Small tables with named rows and columns. After each table, cells are looked up by row and column.

Table Relopof
         Lam  Gedi  Viv
Zigudup  111   121  124
Nudivaz  114   125  108
Dob       60    64   75
Zut      199   155  173

Nudivaz, Gedi => 125
Dob, Lam => 60
Zigudup, Gedi => 121
Zut, Gedi => 155
Zut, Lam => 199
Dob, Viv => 75
Nudivaz, Viv => 108
Zut, Viv => 173
Zigudup, Lam => 111
Zigudup, Viv => 124
Nudivaz, Lam => 114
Dob, Gedi => 64

Gazomum.csv
,Budu,Vok,Fot,Gemilof,Popaz
Seg,2.75,8.15,8.35,2.24,7.92
Bobu,5.62,6.91,7.10,5.98,6.58
Dod,2.63,7.67,8.80,2.12,7.69

Fot of Seg = 8.35
Budu of Bobu = 5.62
Vok of Dod = 7.67
Popaz of Bobu = 6.58
Popaz of Dod = 7.69
Budu of Seg = 2.75
Popaz of Seg = 7.92
Budu of Dod = 2.63

Bul:
,Libufol,Saf,Das,Bet,Beg,Bom,Vid,Mul,Salepof
Momi,155,145,54,154,119,96,108,141,130
Subutad,154,161,143,160,182,145,149,203,102
Pilorik,156,150,59,153,126,93,110,156,123
Pegafad,107,123,207,96,121,144,148,110,154
Vad,154,161,136,161,181,139,148,205,101
Doroz,113,95,117,145,108,151,140,64,172
Telefu,136,108,65,160,103,134,121,72,166
Puz,152,159,189,134,172,169,154,175,123

What is the Bet of Vad in Bul? 161
What is the Libufol of Pegafad in Bul? 107
What is the Vid of Puz in Bul? 154
What is the Beg of Subutad in Bul? 182
What is the Libufol of Vad in Bul? 154
What is the Libufol of Subutad in Bul? 154
What is the Salepof of Pilorik in Bul? 123
What is the Mul of Doroz in Bul? 64
What is the Das of Doroz in Bul? 117
What is the Salepof of Vad in Bul? 101
What is the Libufol of Doroz in Bul? 113
What is the Beg of Puz in Bul? 172
What is the Mul of Vad in Bul? 205
What is the Libufol of Momi in Bul? 155
What is the Das of Vad in Bul? 136
What is the Mul of Momi in Bul? 141
What is the Beg of Vad in Bul? 181
What is the Saf of Doroz in Bul? 95
What is the Vid of Pilorik in Bul? 110

Vumadaz =
columns: Rezi, Lem
Lamubam: [-6, 15]
Pedaki: [39, 68]
Rigiz: [-65, 4]
Lele: [26, 9]
Pokuli: [-65, 64]
Tar: [-54, 79]

Lem of Pokuli: 64
Rezi of Tar: -54
Lem of Rigiz: 4
Lem of Tar: 79
Lem of Lamubam: 15
Rezi of Pokuli: -65
Rezi of Rigiz: -65
Rezi of Lamubam: -6
Rezi of Lele: 26

Fafunip:
|  | Monodup | Gebazev | Vis | Mik | Fulin | Nevu | Guluzuz | Benuvin | Refufik |
|---|---|---|---|---|---|---|---|---|---|
| Nud | 101 | 112 | 87 | 132 | 114 | 86 | 102 | 127 | 123 |
| Lin | 45 | 138 | 79 | 58 | 21 | 31 | 29 | 63 | 125 |
| Kopo | 236 | 91 | 192 | 152 | 178 | 242 | 225 | 186 | 76 |

Kopo, Gebazev => 91
Kopo, Monodup => 236
Kopo, Mik => 152
Nud, Fulin => 114
Lin, Vis => 79
Lin, Nevu => 31
Lin, Refufik => 125
Nud, Gebazev => 112
Kopo, Benuvin => 186
Lin, Fulin => 21
Lin, Gebazev => 138
Lin, Monodup => 45
Row with the largest Refufik: Lin

Table Nibusim
|  | Visok | Lib | Pidom | Favama | Rak | Lil | Buso |
|---|---|---|---|---|---|---|---|
| Telor | 0.7 | 0.4 | 0.5 | 0.4 | 0.6 | 0.8 | 0.4 |
| Leve | 0.9 | 0.3 | 0.9 | 0.9 | 0.4 | 0.3 | 0.5 |
| Meleg | 0.3 | 0.8 | 0.6 | 0.3 | 0.4 | 0.5 | 0.6 |
| Sabod | 0.6 | 0.4 | 0.5 | 0.5 | 0.6 | 0.5 | 0.0 |
| Sifo | 0.8 | 0.5 | 0.6 | 0.2 | 0.6 | 0.6 | 0.0 |
| Liku | 0.6 | 0.9 | 0.7 | 0.5 | 1.0 | 0.3 | 0.7 |
| Mefikeb | 0.5 | 0.8 | 0.7 | 0.4 | 0.8 | 0.4 | 0.8 |
| Gufava | 0.4 | 0.2 | 0.5 | 0.8 | 0.1 | 0.4 | 0.4 |
| Dum | 0.4 | 0.4 | 0.9 | 0.5 | 0.5 | 0.0 | 0.5 |
| Vit | 0.3 | 0.5 | 0.6 | 0.3 | 0.3 | 0.7 | 0.2 |
| Lal | 0.5 | 0.6 | 0.6 | 0.3 | 0.1 | 0.6 | 0.5 |

Pidom of Sifo: 0.6
Lil of Leve: 0.3
Lil of Vit: 0.7
Favama of Lal: 0.3
Buso of Gufava: 0.4
Lil of Sabod: 0.5
Favama of Vit: 0.3
Visok of Leve: 0.9
Favama of Sabod: 0.5
Buso of Sifo: 0.0
Visok of Telor: 0.7
Pidom of Lal: 0.6
Pidom of Mefikeb: 0.7

Genoson =
,Dem,Rif,Buz,Vor,Digenu,Suro,Zaves,Lol
Kuvaro,86,154,94,213,93,85,59,87
Tet,194,203,147,96,199,167,194,196
Vol,214,107,162,84,110,188,225,170
Rop,110,163,50,205,64,69,83,108
Ded,159,174,170,147,198,192,174,168
Meromi,77,187,52,228,65,40,44,107
Lutiraz,189,215,139,155,163,135,154,204

Digenu of Rop is 64
Lol of Vol is 170
Rif of Tet is 203
Zaves of Vol is 225
Lol of Meromi is 107
Dem of Lutiraz is 189
Suro of Lutiraz is 135
Zaves of Meromi is 44
Digenu of Kuvaro is 93
Dem of Vol is 214
Dem of Ded is 159
Zaves of Rop is 83
Vor of Rop is 205
Zaves of Lutiraz is 154
Digenu of Lutiraz is 163
Lol of Kuvaro is 87
Dem of Rop is 110
Vor of Vol is 84
Zaves of Tet is 194
Which row has the largest Suro? Ded

Kav:
	Gefu	Ror	Ledibaz	Tuseb	Pelag
Difon	-13215	-25204	-27450	-28128	-49705
Kon	-19222	-33683	-38431	-35975	46061
Vid	-28767	-5541	93223	-28481	-65637
Tib	8125	-30636	2044	-2011	-50616

What is the Pelag of Vid in Kav? -65637
What is the Ror of Kon in Kav? -33683
What is the Ror of Vid in Kav? -5541
What is the Ror of Tib in Kav? -30636
What is the Ledibaz of Difon in Kav? -27450
What is the Tuseb of Vid in Kav? -28481
What is the Gefu of Tib in Kav? 8125
What is the Gefu of Vid in Kav? -28767
What is the Tuseb of Difon in Kav? -28128
What is the Pelag of Kon in Kav? 46061
What is the Ledibaz of Tib in Kav? 2044
What is the Pelag of Tib in Kav? -50616
What is the Pelag of Difon in Kav? -49705

Table Vid
,Pimopu,Gogin,Kof,Pib,Danaki,Kob,Sek
Muzo,329,390,432,325,391,312,359
Rafera,340,379,440,355,383,331,362
Motiv,677,263,168,667,302,755,430

Rafera, Pimopu => 340
Motiv, Danaki => 302
Muzo, Gogin => 390
Muzo, Sek => 359
Muzo, Danaki => 391
Muzo, Kof => 432
Rafera, Danaki => 383
Motiv, Gogin => 263
Muzo, Pimopu => 329
Rafera, Kof => 440
Motiv, Pimopu => 677
Motiv, Kob => 755
Rafera, Sek => 362
Motiv, Kof => 168
Rafera, Gogin => 379
Muzo, Pib => 325

Table Tubis
         Peki  Tuku  Lis  Fetu  Mar  Figelu  Lup  Nalu  Nilugo
Fet       107    86  114   113  102      95   91    96      96
Biz       122    85   84   114  120      53   99   128      87
Mel       126    54   41   127   92      70  155    60     115
Vep        88    91  107   111  119      90   85   112     101
Noki      110    90   97   112  129      85   89   119     104
Pir       138    92   78   111  105      89   89   120      99
Lodozuk   100    80  108   116  100      89  104   115     110
Pum       115    97  101   109  113      91   79   124      99
Nom       181    67  159   121  216      78  130   195      58
Fevop     126    90   87   112  111      70   73   125     107

Fetu of Biz: 114
Lis of Noki: 97
Lis of Pum: 101
Peki of Pum: 115
Peki of Mel: 126
Mar of Fet: 102
Mar of Vep: 119
Peki of Fevop: 126
Lup of Vep: 85
Fetu of Vep: 111
Peki of Biz: 122
Figelu of Fet: 95
Figelu of Pir: 89
Nalu of Fevop: 125
Tuku of Fevop: 90
Tuku of Lodozuk: 80
Tuku of Biz: 85
Tuku of Noki: 90
Figelu of Noki: 85
Which row has the largest Nalu? Nom

Ragogir:
        Zosotoz    Tez  Bulur    Ner  Firan  Mamor  Bukeva  Velumez   Bimu
Rusoge      391  -1117    459    106  -2025  -1888    1425     -361   -981
Kav       -2743   -642   1422  -3624   -897    957   -1611     3343  -1248
Nobapu     1609  -1668    630    141  -1220  -1398    1009     -252  -2623
Vob       -1633   -795  -2201  -1441  -1224   -854   -2092    -1361  -1784
Pas       -1191   1671  -8245   2901   5447  -8818    2918     -897  -7485
Sakiku      650   3527  -2872   4020   -467  -1610   -1905    -4084  -6359
Deza         94  -1215   -580   -257   -689  -1235     -86     -625  -1327
Zepo      -2280  -1455  -1590  -1719  -1080   -719    -885     -834   -833
Vozesi     -237  -2677   -359  -1626    638  -2208    1927      965  -1966
Paf         608  -1357    490   -593   -920  -1299    -235     -536  -2409
Vit        2154   3334  -4298   5915  -4074  -2097   -5868    -6540   -719
Gisi       -395   -625  -1444  -1356  -1215   -526   -1259    -1544  -2603
Vamere    -6147   -350   7780  -1779    585   2213    4984     7556  -1488
Sila        433  -1517  -1180   -890  -1085   -426     667    -1154  -2268

Firan of Deza = -689
Velumez of Deza = -625
Velumez of Vit = -6540
Zosotoz of Nobapu = 1609
Bulur of Rusoge = 459
Velumez of Kav = 3343
Velumez of Nobapu = -252
Mamor of Sakiku = -1610
Bulur of Nobapu = 630
Firan of Rusoge = -2025
Bukeva of Sila = 667
Bukeva of Kav = -1611
Bimu of Vozesi = -1966
Velumez of Vamere = 7556
Tez of Gisi = -625
Bukeva of Vit = -5868
Row with the largest Ner: Vit

